(in the rows, 128 means zero)
which system made each run
run 1, K315 (9 x 18)
[[142 136 123  95 161 183  69 185 156 120 208 123 159  76  68 102 116 119]
 [178 172 108 156 112 141 100 198 107 103 127  95 128 190 174 198 160 104]
 [ 83 116  81  90  99 102 191  65 107 125  80  69 156 111 172 153 163 136]
 [123 132 156 121 119  49 162 105 167 140  67 188 141 125  59  91  99 121]
 [ 80 103 172 166 173 154  68 129 123 138 146 199  55 145 137 104 120 139]
 [167 108  99  98 180 193  89 167 150 148 206  97 137  89 167 105 133 112]
 [204 162  87 122  68 152 162 199  98  93 126 103 144 126 146 178 140 106]
 [ 63 129 110 105  67  98 158  87  94 115  59  83 148 150 101 172 171 159]
 [ 83 138 148 125 173  47 119  66 180 163  75 181 167 158 100  97 120 129]]
run 2, K539 (9 x 18)
[[ 95 138 165 162 188 131  97  66 146 142 200  91 155 136 137 108 100 159]
 [204 165 152 173 146 118 176 114 125  99 185  91 140 111 167 110  86  99]
 [140 143 165 168  61 134 188 111  96 119 156  50 103 123 108 154  82 163]
 [128 162 164 155 117 106 136  75 157 169 160  85 183 150  75 142  70 183]
 [165 148 188 209 160 101 137  58 126 114 175 136 155 164 159 121  85 160]
 [154 133 184 171 136 131 175  72  94 102 194  58  97  95 123  85  85 138]
 [168 192 170 173  97 144 169 130 132 152 192  66 130 111  82 138  44 148]
 [133 148 179 204 107 112 133  88 144 128 190  71 172 171 138 180  61 193]
 [170 138 179 183 150  89 171  21 122 124 176  55 175 146 139 107  96 165]]
run 3, K435 (9 x 18)
[[161 221  95 118  97 113 174 194 142 145  95 134 132 120 129 163 100  64]
 [ 33  45 125 119  89 115 119 117 150 131 103 139 119 141 149 159 129 171]
 [204 115 138 102 179 106 106 113 159 170 115 133 147 145  90  67 155 123]
 [151 153  99 140 113 172 140 148  73 110 118 192  98 127 182 153 151 119]
 [ 52 107 114  80 133 145  95 135 126  94 139  88 140  95  89 121 159 127]
 [161 171 111 122 134  93 123 163 171 170  94 118 148 170 127 150 127  95]
 [102  73 105 120 117 118 145  94 118 125  91 166 121 136 189 135 155 147]
 [151 113 130  88 146 131 117 135 125 121 118 141 122 100  67  73 157 113]
 [126 174 105 131 120 162 102 178 117 153 115 159 106 150 141 167 137 117]]
run 4, K864 (9 x 18)
[[133 163 103 123 119 129 126 133 131 139 108 176 165 141 137 155 132 132]
 [ 86 108 148 135 144  97 101 117 129  92 105 151 124 149 119 122 152 125]
 [130 132 128 112 172 123 123 135 151 156 124 131  97 114 125  85 128  93]
 [125 115 103 114 108 170 132 170 123 125 143 157 105  96 155 135 124 119]
 [132  98 105  98 111 138 111 150 124 117 118 105 146 139 123 141 170 138]
 [135 156 103 115 145 110 124 115 131 152  87 140 150 162 147 142 162 118]
 [ 77 129 129 125 143 100 126 112 137 106 100 175 131 120 135 122 131 114]
 [116 109 141 112 150 121 108 158 149 127 122 149  94 111  93  88 128  97]
 [140 112 103 109 136 178 109 172 126 158 139 139  89 115 155 124 141 120]]
run 5, K864 (9 x 18)
[[134  89 120 110  96  94 165 143 153 149  90 119 112 128 132 127 120 118]
 [134 114 122 110 113 142 130 111 120 163 104 167 119 128 104 118 137 160]
 [126 133 131 125 158 150  86 124 114 105 145 163 144 128 122 119 153 136]
 [126 141 121 126 158 127 112 150 124  97 132 111 120 129 148 122 152  89]
 [108 130 106 109 119 119 148 149 140 140 110 112 116 116 147 139 123 103]
 [125 107 119 114 107 120 132 139 148 145 105 151 134 134 120 135 128 140]
 [135 113 134 127 144 128 107 118 126 132 113 160 126 143 126 114 153 140]
 [119 136 119 115 157 136 116 126 118 115 130 141 123 112 139 109 148 110]
 [115 135 113 111 128 132 124 162 130 112 127 125 122 114 131 131 136 102]]
run 6, K539 (9 x 18)
[[ 89  78 138 148  76 108 126 173 157  84 124 167 130 134 140 166  96 137]
 [156  79 131 103 158 113  99 114 151 170 108  94 123 167 121  95 171 140]
 [154 172  94 118 142 174 139 109  88 138 132 177 135 105 164 131 148 128]
 [ 86 115 137 120 105 118 124 157 119  47 131 126 132 106  97 134 135 110]
 [127 144 132 118 146 102 109 153 160 178  94 102 106 165 111 125 137 106]
 [112 117 102 123 133 148 138 111 132 153 129 174 129 119 194 140 121 139]
 [151  79 126 107 116 120 129 143 125  74 129 133 139 104 113 102 151 117]
 [140 161 125 122 127 145 109 155 110 150 104 122 100 151 100 133 153 122]
 [ 67 139 107 115 138 136 112 124 141 129 126 149 145 121 153 151 131 130]]
run 7, K402 (9 x 18)
[[127 103 144 159  53 155 148 148  78  97 128 135  81 135 127 164 120 166]
 [107 121 128 100 143 105 118  77 141 156 122  59 173 143  95 120 153 157]
 [176 172 139 165 140 108 151 113 137 114 145 179 163 134 158 131  91 118]
 [ 82  91 165 153 131 116 132 112 100  80 129 117  69 125 133 107 134 123]
 [159 135 135 107 138 137 139 145 156 172 154  69 121 103  93  98 103 116]
 [136 139 132 160  91 169 133 131 113 123 170 146 145 130 157 173  97 169]
 [117  92 133 128 121  94 131  89 114  76 122  80 160 147 137 132 166 148]
 [172 173 146 141 134  91 177  95 126 145 113 122 127 129 114 102 107 110]
 [ 76 130 165 159 134 135 134 110 122 118 157 151  96 105 122 115  85 138]]
run 8, K478 (9 x 18)
[[161 159 136 165  73  99 145 151 155 167  95 157 155 186 128 191  89 154]
 [ 92  76 160 151 140  91 129  35 114  89 128 143 161 141 137 109 143 179]
 [169 171 155 124 176 124 150 110 129 145 145 139 105  86  88  55 102  92]
 [106 136 140 161 102 194 126 176 107 137 175 137  56 111 156 152  89 135]
 [134  99 131 130 125 124 110 143 159 116 172  30 165 149 143 154 126 141]
 [207 162 129 158 100  87 168 105 122 138  95 128 170 176 140 156 132 144]
 [ 82 129 159 147 103 108 168  47  86  96 116 161 132 106 102 116 115 170]
 [103 154 181 143 173 117 113 127 161 149 159 135  96 102  73  74  75 107]
 [152 119 144 174 148 174 114 162 138 162 182 122  68 139 194 135  93 124]]
run 9, K966 (9 x 18)
[[174  45 101  99  53 133 165 140 121 162  84 122 113 141 136 143 156 170]
 [152 136  99  87 126 156 107  84  94 141 108 161 182 128  87 122 186 178]
 [ 87 187 127 131 195 118  73 116 121 100 112 179 144 148 127 121 165  93]
 [ 65 126 120 118 172 110 122 152 167 143 119 121  81 112 172 110 115  64]
 [147  78  98  93  92 149 151 195 159 162 129 130  95  92 148 128 109 110]
 [156  90  99 100  75 162 109 165 109 129 108 139 137 145 108 158 172 167]
 [122 148  96  98 152 123  92  97 112 131  93 126 182 163 123 142 200 143]
 [ 92 161 103 107 181  99 123 109 140 122  91 174 141 120 157 111 151  80]
 [ 73 107 124 104 141 124 129 165 159 146 104 168  69  94 130  99 109  82]]
run 10, K478 (9 x 18)
[[ 98 145 141 126 171 130  96 110 109  80 151 104 143 120 109 109 156 114]
 [131 180 121 137 140 119 144 155 139 149 115 122 100 130 150 131 111  81]
 [ 99  82 119 124  97 128 144 135 139 126 127 125 116 120 164 145 118 140]
 [163 100 132 110 130 112 120 133 147 138 122 115 150 138 101 109 142 136]
 [144 155 128 137 130 145 121 117 100 132 120 161 125 144 131 135 145 142]
 [ 88 142 129 123 142 128 123 118 120  94 139 121 139 110 127 126 133 116]
 [133 140 133 133 138 108 132 156 150 139 118 122 104 133 127 119 114  94]
 [124  97 117 124 116 139 133 127 129 147 123 129 113 131 157 136 132 145]
 [148 117 120 111 128 129 123 132 132 119 137 121 156 122 114 124 140 134]]
run 11, K966 (9 x 18)
[[215 160 110 101 183  85 152 126 141 117 108 104 153 122 135  75 159  60]
 [ 73 167 120 139  86 148 171 129  84 129  94 186  65 100 139 152 106 121]
 [ 68  91 141  99 132 124  84 145 190 157 152 107 146 118  63 119 103 149]
 [215 113 123 155 152 129  98 165 145 140 133 156 130 184 193 139 146 117]
 [103 102  96  98 110 157 157  90  64  87 121  95 116  95 162 129 180 137]
 [132 193 119  89 127 108 134 146 144 136 105 126 161 105  47 117 123 102]
 [ 83 141 140 165 133 109 100 135 154 155 102 191 116 179 165 164 111 134]
 [109  47 123 101 165 124 119 111 159 133 146 107 122 105 164  85 140 127]
 [205 139 110 109 116 164 144 181 101 125 129 142  98 103 121 109 143  98]]
run 12, K402 (9 x 18)
[[124  93 146 109 112 132 137 115 133 156 122 137 110 109  72  96 116 158]
 [148 145 147 149 150 151  85 133 136 135 169 145 149 152 116 135 120 151]
 [130 135 123 145 147 132 117 126 109  84 149 105 136 141 180 144 154 112]
 [136 136 113 107 106 108 177 123 115 120 104  93 122 106 126 121 132 104]
 [107 139 145 133 101 117 151 115 142 154 113 149 123 126  93 131  93 149]
 [120 101 157 149 152 116  95 120 153 126 149 142 135 152 135 119 118 144]
 [173 121 129 138 151 143 127 135 113 112 154 113 114 128 161 111 142 113]
 [125 147 116 114  99 155 154 129  93 113 136 102 117  98 119 135 135 130]
 [108 144 135 126 101 107 137 123 143 126 121 110 159 138  99 151 113 144]]
run 13, K435 (9 x 18)
[[107 115 128 132 127 126  75 180 195 127 161 189 181 135 118 157  91 137]
 [164  84 144 157 164 108  94 127 124 108 117  95 104 195 178 118 181 119]
 [155 154  90  89 121 153 191  84  80 137 114  99 125  74 142 105 155 118]
 [ 86 150 130 118  78 126 127 169 136  99 119 174 150 106  69 158 100 133]
 [ 91 116 155 148 167 100  70 125 167 163 114 124 113 194 131 133 138 139]
 [177 116 100 113 173 132 150 101 128 150 132 140 129 112 199  94 145 104]
 [147 109 115 111  81 156 149 175  93  69 136 138 113  83 110 127 135 116]
 [ 90 155 131 118 109 137  95 143 129 157 115  86 130 160  75 160 142 152]
 [121 145 110 130 163  99 118  89 162 158 112 154 181 160 175 141 135 132]]
run 14, K315 (9 x 18)
[[123 130  94 100  66 117 184  70  79 148  44 149 144 137 117 153 172 172]
 [ 48 152 147 109 162  91  99  79 140 117  93 196 155 120  59  95 131 132]
 [109 127 159 151 219 120  58 166 169 134 146 174  74 150 149  86 125  74]
 [162  98  86 106 140 201 133 192 134 154 176 107  77  83 211 122 129  92]
 [173 122  70  79  36 166 158 195 110 118 117 102 161 100 103 174 145 138]
 [ 89 150 110 112  80  92 117 101  99 112  45 137 179 187  86 184 190 166]
 [ 56 142 133 115 208  59 107  47 152 135  70 183 150 151 143  88 160 105]
 [125 116 148 125 203 124 122 162 161 140 138 206  46  88 148  47  95  49]
 [146  88 103 103 107 233 100 241 131 160 179 118  44  85 142 133 116 112]]

runs to name
run 15 (2 x 18)
[[101  89 142 126 156 158  96 122 133 132 165 132 107 107 131  99 125 144]
 [184 149 117 128 151 153 114 170 132 131 159 101 131 130 145 125 132 104]]
 => K478
run 16 (2 x 18)
[[153 190 108 113  96 132 176 102 131 142 148 103 195  95 103 150  93 145]
 [110 135 191 192  98  88 125 131 125  71 124 175 121 158  97 147  90 139]]
 => K478
run 17 (2 x 18)
[[ 71 122 167 161 108 120 143 117 140 144 130 158  82 122 123 129  73 145]
 [157  77 157 140 139 140 108 141 162 146 183 108 122 127 121 104  99 151]]
 => K966
run 18 (2 x 18)
[[144  96 111 119  85 144 163 140 129 168 119 100 101 125 153 145 120 145]
 [134 108 115 109 106 137 136  88 119 136 129 139 170 119 110 133 141 176]]
 => K402
run 19 (2 x 18)
[[122 148 122 126 113  87 142 146 123 131  54 136 105 167 125 141 154  95]
 [ 78 109 105  91 137 128 142  89 155 191 105 151 131 110 141 117 119 149]]
 => K966
run 20 (2 x 18)
[[133 120 168 180 177 116 112  60 112 142 140 106 101 181 172 111 142 153]
 [165 160 113 122 134 147 190  99 125 137 171 110 146  66 153 106  88 114]]
 => K478
run 21 (2 x 18)
[[ 94 120 151 133 107 133 152 126  82  54 134 148  83  77  95 101 122 112]
 [ 99 173 147 130 134 146 107 164 159 185 150  91  96 129  74 130  87 121]]
 => K435
run 22 (2 x 18)
[[153 167 164 174 131 124 105 147 126  57 182 151 171 135 108 140 100 128]
 [110 130 153 168 136 106 135 114 111 107 126  55  89 167 168 141 137 114]]
 => K402
run 23 (2 x 18)
[[150 129 125 133 107 135 141 153 141 153 141  65 120 144 143 152 115 128]
 [132 116 110 124  99 134 166  83 115 135 131 124 161 118 161 149 124 164]]
 => K402
run 24 (2 x 18)
[[ 86 158  95 108 163 150 101 114 133 172 109 176 133 135 166 140 146 126]
 [103  91 117 106 145 106 105 156 154  70 122 173 149 110 136 112 149  95]]
 => K864
run 25 (2 x 18)
[[104 104 145 135 147 141  90 147 145 119 167  90 116 133 131 125 126 127]
 [182 131 107 125 113 144 149 144 126 134 149  92 141 126 163 145 128 125]]
 => K402
run 26 (2 x 18)
[[168 125 156 142 126  96 188 107 117 126 119  94  86 111 124  86 108 104]
 [109 138 162 152  93 150 147 126 126 161 154 122  95 116  95 135  70 163]]
 => K315
run 27 (2 x 18)
[[167 165 113 126 112 139 101 199 114  64 120 210 153 129 105 146 145  94]
 [ 52 109 127 118 153 121  81 136 116 125  88  86  83 170 137 137 190 111]]
 => K864
run 28 (2 x 18)
[[150 138 127 113  78  95 201 130 120 148  68 140  98 110 101 117 110 113]
 [ 68  92 151 123 110 150 102 120 141 157 135 160 109 124  87 127 110 179]]
 => K478
run 29 (2 x 18)
[[133 201 136 150 145 179 121 158  76 136 149  67  63 137 130 139 139 100]
 [ 64 160  99 113  99 123 153 134 166 138 144  88 176 102 150 179  83 126]]
 => K539
run 30 (2 x 18)
[[145 123 121 104 123 199 131 118  75 166 133 139  70  92  99  95 152 154]
 [100 168 115 118 129 167  79 179 136  95 170 148 169 109 100 159 120 119]]
 => K539
run 31 (2 x 18)
[[143  90 101  74 128 153 138  97 105 138 144  11 144 107 113 106 181 147]
 [177 230  96 137 103 127 151 137 125 154 110 152 183 151 142 186 113 124]]
 => K864
run 32 (2 x 18)
[[201 174 165 194 122 144 132 122 118 118 186 163 156 143 132 146  78 157]
 [103 119 185 187 127 115 127  83  86  50 168  77 120 145 135 131 125 153]]
 => K966
